(in the rows, 128 means zero)
Each row of M is roughly a mix of the hidden directions of one of a few groups.
M (176 x 10):
[[109 121 103 149 106  93  89 151 100 155]
 [139 147 136 104 177 111 134 167  92 130]
 [130 142 170 126 172 158  95 135 156 131]
 [171 103 118 108 139 175 153 129 101 121]
 [ 77 145 108 155 144 116 144 160 129 159]
 [155 112 113 108 126 167 150  88  98 102]
 [ 97 164 128 105 121 139 156 117 125 181]
 [148  93 148 121 118  79 124 113  86 133]
 [121 136 138  79 131 137 127 121 171  82]
 [ 80 110 150 110 124 128 109 170 130  93]
 [123 133 165 136 128 150 179 138 125 173]
 [161 122 171 125 103  84 148 134 106 142]
 [165 142  82 166 121 145 124  98 117 139]
 [184 149 132 120 165 160 134 152 124 137]
 [ 95 124 151 131  67 123 130 108 158 119]
 [ 91 144 121 136 111  65 118 122 145 110]
 [ 98 147 116  78 145 123 115 121  80 124]
 [134 161 106 129 131 124 187  99 118 103]
 [131  87 177  94 118 154 110 117 122 117]
 [ 67 130 125 137 129 148 130 122  98 167]
 [113 109 131 131  80 142 153  91 167 117]
 [150 143 108 119 126 158 114 191 145 118]
 [125 120 151 140 168  79 117 102  95 121]
 [111 115 143 137 145  82 126  80  95 132]
 [126 100 124 142 174  90 165 154 115 128]
 [125 147 144 161 137 136  85 169 117 162]
 [ 73 117 140 141 159 136 152 164 143 140]
 [146 130 155 149  71 113  91 139 124 142]
 [106 149  87 145 146 107 109 176 113 138]
 [172 119  90 126 147 138 143 103  85 132]
 [156 106 181 135  99 128 154  99 139 137]
 [ 97 122 116 116 126 129  77 113 174 108]
 [128 159 122 113  94 166  80 105 136 124]
 [ 99 132 138 145 131  94  93 170 144 161]
 [187 128 107 126 108 119 112  88 112 117]
 [138 133  90 130 188 128 118 155 102 133]
 [120 161 135 105 175  98 113 166 116 119]
 [ 68 127 139 147 144 119 125 171 134 147]
 [ 87 129 136 157 136 120 100 163 116 171]
 [161 136 134 111 149 178 163 108 146 113]
 [138 116 152 125 182 106 117 145 127  83]
 [ 95 124 135 137  85  74 141 151 126 131]
 [118 113  73 143 129 115 108 153  85 137]
 [101 110 103 125 100  90  95 116  94 149]
 [131 123 126  61 134 118 125 105  95 109]
 [138 122 103 137  86 100 172 138 101 105]
 [112 174 150 158 161 135 111 143 147 159]
 [ 96 125 127 117 107 100  97 104 172 100]
 [ 74 151 121 118 139  95 113 141 164 114]
 [ 95 126 103 159 131 114 103 163 115 171]
 [128 152 116 103 164 174 154 131 157 109]
 [115 160 117 169 153 144 120 129  95 168]
 [100 112 118 150 127 120  86 165 111 168]
 [156 124 171 124 127 112  83  97 108 109]
 [131 100 139 131 126  68 121 118  84 134]
 [ 98 177 106  92 126 139 115 138  96 139]
 [124 103  95  95 125 117 165  91 143 100]
 [158 105 137 126 123  96 161 121 178 151]
 [117 133 114 100 131  69 136 132 119  85]
 [145 109 114 144 125 120 116 142 104  60]
 [143 124 126  90 120  90 159 121 114  80]
 [118 128 122 188 115 132 127 149 170 151]
 [135 185 134 139 164 140 161 109 137 109]
 [112 130 125 118  99 102 137  82 178 139]
 [135 108 145 180 160 119 147 133 121  87]
 [ 77 155 122 140 130 101 143 166 135 154]
 [134 164 118 121 150 124 174  93 131  90]
 [169  97 142 150 124 109 157 124 174 133]
 [165 139 120  81 121 159 152  95 110 133]
 [130 145 131  69 138 133 125 111  81 112]
 [131 111 106 120  99 102  85 117  79 128]
 [163 151 132  91 124 162 150  90 106 128]
 [105 130 117 156 155 115  84 173 134 149]
 [129 116 139 142 102 161  87  95 168 135]
 [131 108 179 122 100 127  79 139 118 142]
 [103 128 124 150 133  98 135  77 152 166]
 [ 79 135 104 104  88 111 137 143 143 154]
 [158 100 107 159 118 170  98 112 111 147]
 [105 163 117 132 165  94 127 171 110 134]
 [120 149 111 155 158 100  93 158  98 149]
 [120 113 149 142 132 144  77 163 133 168]
 [136 189 130 141 157 135 152 106 110 108]
 [ 80 154 124 166 113 123 101 146 158 122]
 [152 163 119 158 117 141 144 136 154 179]
 [101 135  68 157 106 116 133 128 139 101]
 [112 121 128 151 148 141  83 170 132 167]
 [117 124 114  67 108 140 102 151 110 104]
 [ 80 121  84 149  93 124 123 145 135 148]
 [124 141 135  74 145 119 128 104  96 167]
 [ 93  89 130 150 142 118 178 119 152 126]
 [145 162 126 121 132 154 177  94 105 107]
 [114 140 121 120  66 161 108 132 159 125]
 [170 113 110 155 128 164 138 131  86 148]
 [120 163 117  76  97 120 156 137 145 148]
 [133 106 141 160 151 157 100 108  82 111]
 [116 103 131 161  93 161 123  99 152 160]
 [ 91 135 127  85 100 115 119 142 162 159]
 [166 107 145 167 167 145 118 101 119 112]
 [ 71 136 127 134 121 118 126 141 139 182]
 [138 157 118 103 122 168 109 162  87 114]
 [108 149 159  90 135  85 155 136 143 107]
 [134 163 112  88 116 163 106 139  88 135]
 [132  73 107 101 111 123 154 130 119  90]
 [ 99 118 143 145 124  77 129  85 102 139]
 [138 144 109 125 155 153 113 151  66 132]
 [ 84 133 168  87 140 112 134 160 128 125]
 [ 93 168 113  98 145 132 116 133  81 133]
 [110  97 131 136 146 144  93 169 155 162]
 [ 89 140 128 108 116 104 112 172 142 168]
 [156 160 131 124 154 165 167 107 155 116]
 [144 102 126 144 141  95  97 175 143 100]
 [121 157 140 124 189 158 114 112 151 132]
 [182 110 135 143 158 131 120 130 119  82]
 [138 175 144 132 103 100 121  89  95 121]
 [189 110 130 118 124 131 113 115 132  83]
 [ 97 154 153 100 131  82 121 130 160 105]
 [109 150 120  63 126 109 132 123 123 161]
 [ 99 117 127 119  76  79 114 140 116 120]
 [125 149 173  92 132  92 166 133 132 116]
 [188 138 123 107 101 123 104  96 121 118]
 [146 148 135 116 144 148 182 103 160 102]
 [141  99 154 146 115 108 146  90 175 118]
 [171 160 173 126 154 111 146 122 111 139]
 [ 92  96 153 111 164 165 107 133 118 142]
 [ 98  97 119 179 135 107 119 150 140  97]
 [ 85 160 117 154 146  96 105 156 135 147]
 [176 122 136 118 177 168 139 124 130 123]
 [ 85 146 146  68 128 113 126 140 123 142]
 [117 156 129  78 106 142 168 119 150 149]
 [ 78 154 110 140 148  89 132 105 107 141]
 [158 102 139 180 117 133 138 144 170 132]
 [137 109 138 199 134 126 140 126 153 109]
 [117 153 143 136  66 103 110 156 135 134]
 [ 79 147 123 138 122 120 147 123 144 183]
 [156 107 140 182 141 157 121 155 113 108]
 [ 94  95 121 177 130 109 124 145 148  97]
 [157 119 134  91 136 149 152  89 154  93]
 [183 128 120 111 105 136 120  77 127 123]
 [124 154 119  71 114 116 146 172 134 133]
 [123 114 110 158  93 114 166 173 130 145]
 [ 95 150 122 116 109  92 127 165 158 160]
 [138 125 123 105 109 103 145 122 176 177]
 [157 100 118 124 166 127 122 133  84 166]
 [136 116 147 110 147 140 149  59 120 126]
 [ 72 116 120 130  90  91 124 105 125 124]
 [170 116 143 107 119 182 155 114 132 117]
 [151  97 139 142  89 131 126 111 183 132]
 [127 145 117 110 150  77 150 155  94 106]
 [152 141 120 145 176 181 136 122 143 141]
 [ 89 137 144 154 143 100 113 181 139 132]
 [ 91 115  93 132 100 107 110 106 161  99]
 [106 156  99 134 160  91 132 168 104 123]
 [155 128 151 129 184 100 161 132 108 129]
 [110 147  90  98  95 133 102  85 126 132]
 [183 139 106 131 148 125 144 122  93  95]
 [120 117 130 199 136 121 133  97 146 117]
 [ 99 133  87 152 143 113 124 184 130 134]
 [120 114 148 141 129  62 148 125  98 140]
 [ 99 148 128 127 111  62 134 124 140 103]
 [101  95 121 113  85  88 122 151 126 105]
 [170 107 144 118 130 190 132 117 122 139]
 [117 133 140 145 121  88  97 151 170 162]
 [168 144 126 101 119 132 148  79 135  94]
 [145  97 138 140 148 169 107  92  91 124]
 [126 116 112  91 120  97 111 110 141  72]
 [ 96  88 128 140 132 113  87 172 133 127]
 [ 95 139 116 167 130 113 116 168 114 168]
 [ 99  88 131 130  94  88 138  95 111 135]
 [132 137 139 110 165 141 122 123  61 124]
 [115 162  89 167 155 115 118 157 125 149]
 [142 120  96 108 141 136  68  99 120 144]
 [109 136 118  82 143 138 119 132 168  83]
 [146 127 152 142 100 121  71 152 101 144]
 [154 176 112 139 116  91 111 120 104 158]
 [ 88 171 108  94 131 135 112 140  94 138]
 [135 117 134 179 134 120 144  99 140  77]]
Each list below has one row that fits no group; the rest each fit one group, if only roughly. Name that row.
- z_728: [170  94 163 127 118 119 162 158 145 124]
- z_698: [149 114 125 160 143 152 145  95  96  86]
- z_320: [146 162 178 129 165 159 124 115 136 117]
- z_380: [139 103 128 123 131 193 122 126 165 111]
- z_966: [123  94 111 167 157 149 128 113  89 103]
- z_541: [130 112 168 109 108 128 140  66 130 128]
- z_88: [154 150 155 100 158 167 140 126 151  98]
- z_974: [133 100 110 135 122  69 114 139 100 159]
- z_415: [ 83 116  90 123  80 140 114 127 148 124]
- z_186: [118 106 141  99  99 104 124  98 176 107]
- z_660: [140 147 114 158 151 157 124 149  73 143]
- z_36: [133 130 121  96 137  88 172 142 101  95]
- z_625: [153 115 165 133 112 156 158  83 141 147]
- z_552: [ 77 137 135 110 125 112 112 124 179 106]
- z_862: [185 143 173 103 121 135 136 116 122 111]
 | z_974
- z_181: [ 81  99  83 157 125 132 113 130 134 150]
- z_290: [161 117 149 113  85 121 163 113 122  90]
- z_910: [ 74 167 132 134 140 130 127 165 106 114]
- z_999: [ 98 163 101 118 136 130  94  90  96 135]
- z_844: [102 172 115 136 103  99  87 139 109 143]
- z_147: [119 134  91 146 110 181 158 130 154 118]
- z_854: [170 117 161  77 134 129 137 115 130 100]
- z_872: [139 143  98 140 130 173 141 110 170  96]
- z_331: [ 98 104 115 141  98 103 176 130 129 162]
- z_317: [141 147 126 143 155 142  59 139 121 138]
- z_663: [131 119 160 115  83 129 133 139 183 114]
- z_646: [ 96 161 159 133 138 110 163 157 127 162]
- z_770: [111 132  97 173 101 131 124 139 171 100]
- z_665: [140 140 114 151 153 140 123 127  67  94]
- z_731: [109 164  97 158  98 124 128 123 169 104]
 | z_872
- z_754: [119 135 127 136 138  80  94 182 133 137]
- z_255: [110 133  97 134  83 120 115 118 175 157]
- z_706: [130 152 148 128 140 125 104 182 116 171]
- z_600: [159 100  95 104 146 150 137 118  87 105]
- z_430: [153 151 121 105  87 177 145 124 135 150]
- z_2: [113 149 122 138 152 127  71 142 134 171]
- z_103: [118 106 152 151 126 101 150 103 174  96]
- z_793: [ 95 136 123 172 114  85  99 126 121 155]
- z_590: [105  98  87 140 106  94 119 164 129 149]
- z_445: [159  98 123 140  97 171 163 105 119 135]
- z_734: [105 143 106 162 140  88 110 149 102 161]
- z_866: [ 87 150 102 139 160 119  92 160 138 139]
- z_569: [ 85 117  87 166 136 113 143 148 117 151]
 | z_706
